(in the rows, 128 means zero)
The rows of D fall into several groups, which share some directions, and each row is roughly a mix of its group's hidden directions.
D, 109 rows:
[[106 124 157 139 153 106 135  93  91 151]
 [125 144 125 114 171 130 167 145 164 113]
 [129 157 158 102 130 144 115  91  89 132]
 [138 129 124 120 118 166  88 132 109  82]
 [131 145 156 114 120  77 139 103 157 141]
 [103 179 124 131 154 102 125 120 125  96]
 [143 125  95 142 112 147  86 117  87 131]
 [101 121 105 144 148 121  92  90 153 110]
 [122 148 117 144 146 161 137 143 159 175]
 [116 133  95 147 141  95 148 117 160 164]
 [116 129 149 118  79 162 136 146 113 158]
 [156  93 142  99 151 114 118 160 108 108]
 [ 87 128 108 165 142 119 136 102 163 131]
 [153 119 151 111 127  98 111  94 153 162]
 [170 118 117 126 122 133 102  84 130 160]
 [119 137  83 131 100 139 117 124 124 177]
 [167 102 138 139 117 168 129 152 122 160]
 [ 98 142 137 138 129 159 178 145 138 153]
 [152 135  91 108 120 152 138 162 164 120]
 [ 83 127 136 105 114  81 141 137 135 109]
 [115  77 144 143 134 130 108 124 156 163]
 [ 90  86 142  88 135 124 106 121 122 123]
 [ 78  92 158 109 125 123 120 130 107 132]
 [155 148  92 142 140 131 118 102 174 124]
 [134 112 128 143  82 141  90 117  92 123]
 [111 125 100 106 125 123 179 140 114 161]
 [137 127  99 145 127  92  89 108 145  96]
 [152 118 122 106 175  90 148 125 139 145]
 [117 108 152 129 129 126 105 112 144  68]
 [145 115 135 131 185 104 119 104 101 122]
 [127 157 102 163 144 161 129 119 145 164]
 [ 84 117 121 139 115 138  93  92 142 151]
 [123  91 156 150  99 126 155 130 134  90]
 [154 117 101 118 116 139 114 163 168 100]
 [116  99 113 134 138 119  81  98 106 102]
 [110 125 118 180 151 141 138 105  94 135]
 [117 160 103 156 160 160 124 122 148 153]
 [176 130 124  86 113 118 127  99 111 115]
 [115 111 101  88 149 151  96 139 130 155]
 [ 86 134 126 149  98 106 164 137 151 142]
 [151 127  84 135 156 155 141 133  96 148]
 [167 140 110 101 159 145 140 154 100 140]
 [161  93 109  99 134 128 150 146 154 102]
 [111 130 175 128  83 116 103 124 130 109]
 [152 120 132 129 154 156 162  98 150  96]
 [104 119 161  96 100 137 105 132  92 113]
 [150 116 124 126 153  85  93 105 125 100]
 [ 96 164 129 132 146 111 117 153 104  90]
 [121 115 112 184 143 102 138 123 158 139]
 [123 105 186 132 138 100 130 107 106 128]
 [138 135 114  87 176 133 143 140 159 129]
 [ 86 126 159 178 124 122 128 113 127 143]
 [142 163  88 107 108 137  98 148 148 122]
 [104 106 113 174 120 153 122 101  99 139]
 [115 121 153 119 153 172 130 161 161 137]
 [153 132 109 112 137 162 129 159 174 119]
 [102  95 164 147 142  98  96 128 133 117]
 [109 138 100 132 112 153 184 141 141 122]
 [126 136  93 109 126 122 181 138 113 159]
 [106 113 146 117 148 101 119  83  94 140]
 [111 140 118 189 122 121 152 127 132 100]
 [ 80 119 137 114 140 111 100 168 128 142]
 [128 148 168 164 116 155 137 165 122 128]
 [106 138 159 163 135 127 163 156 157 132]
 [132 106 146 151 131 123  78 127 153  94]
 [131 156 157 105 135  97  94 119 111 160]
 [141 111 156 178 104 136 158 133 142 141]
 [132 129  72  98 114 107 152 111 124 138]
 [110 126 107  99 122 124 176 138 104 159]
 [165 110 120 102 106 118 124  95 101  99]
 [126 108  86 162  95 152 130 128 134 103]
 [123 128 128 178 161 107 153 112 136 156]
 [110 122 161 126 120 115 162 168 125  93]
 [144 172 148 101 140 166 137 117 109 143]
 [ 95 136 153 128 141 126 118  75 107 148]
 [141 175 144 104 136 171 125 105 123 137]
 [156 123  89 129 167 152 123 126  93 132]
 [120 125 120 107 157 134  92 123 153 176]
 [134 103 157 142  74 127 121 127  95 127]
 [124  72 145 101 123 144 118 106 117 151]
 [104 179 139 111 157 104 121 150 139 135]
 [149  98 103 129 150 165 161 140 119 106]
 [101  85 112 134 137 137 130  96 166 140]
 [ 88 102 145 125 122 123 156 165 132  99]
 [110 131  85 141 129 163 141 118 152 163]
 [145 125 133 129 136 112  99  88 155 171]
 [150 115 145  83  96  89 124 125 114 127]
 [143 120  94 126 168 115 125  97 165 136]
 [116 152 125 167 150 138 153 107 153 163]
 [143  87 141  99 144 102 105 140 104 105]
 [175 156 110 124 103 132 114 119  91 137]
 [142  99 110 134  80 161 123 139 117 104]
 [152 116 100 138 160  99  96 103 120 104]
 [187 133 127 141 101 142 126 116  97 129]
 [139 121 160 138  89  79 136 116 117 115]
 [112 159 133 172  89 140 133 143 115 107]
 [163 100 142 145 108 155 117 147 120 167]
 [108 123 115 146 120 164  85 102  97 130]
 [148 133 131 135  90  99 121 133  80 104]
 [103  97 103  96 110 105 156 144 106 139]
 [152 123 163 107 115 143 163 163 105 122]
 [110 149 115 142 114 119  86 157  98 156]
 [170 119 142 101 100 114 130 130  92 101]
 [137  98  95  83 119 125 135 164 136 115]
 [159 155 128 143 103 157 132 171 142 112]
 [112 116 164 173 133 128 144 168 122 136]
 [ 97 116 157 145 138 104 146 114  86 151]
 [ 87 127 127 147 117 119  98  98 164 108]
 [175 117 133 141 117 165 123 144 119 163]]

Here is one row of each group, with its name. Which group are the others in?
[ 95  94  95 140 132 113 134 126 171 138] : <100>
[161 158 135  97 105 120 141 170 122 140] : <37>
[154 142 121 119 130 102 109  68 134 133] : <35>

[124 137 128 118 178 116 170 136 160 128] : <37>
[130 136  91 149 145 182 138 129 117 109] : <35>
[101  93 126 143 121  79 137 119  99 133] : <100>
[131 138  82 111  96 134 114 130  84 123] : <35>
[146 124 123 176 111 101 152 164 116 124] : <100>
[143 129 137 113 173  82 131 120 152 108] : <37>
[153 106 123 141 121 172 129 140 139 174] : <35>
[119 131 183 139 130 135 167 140 101 128] : <37>
[123 144 164 112 177 152 130 130 105 110] : <37>
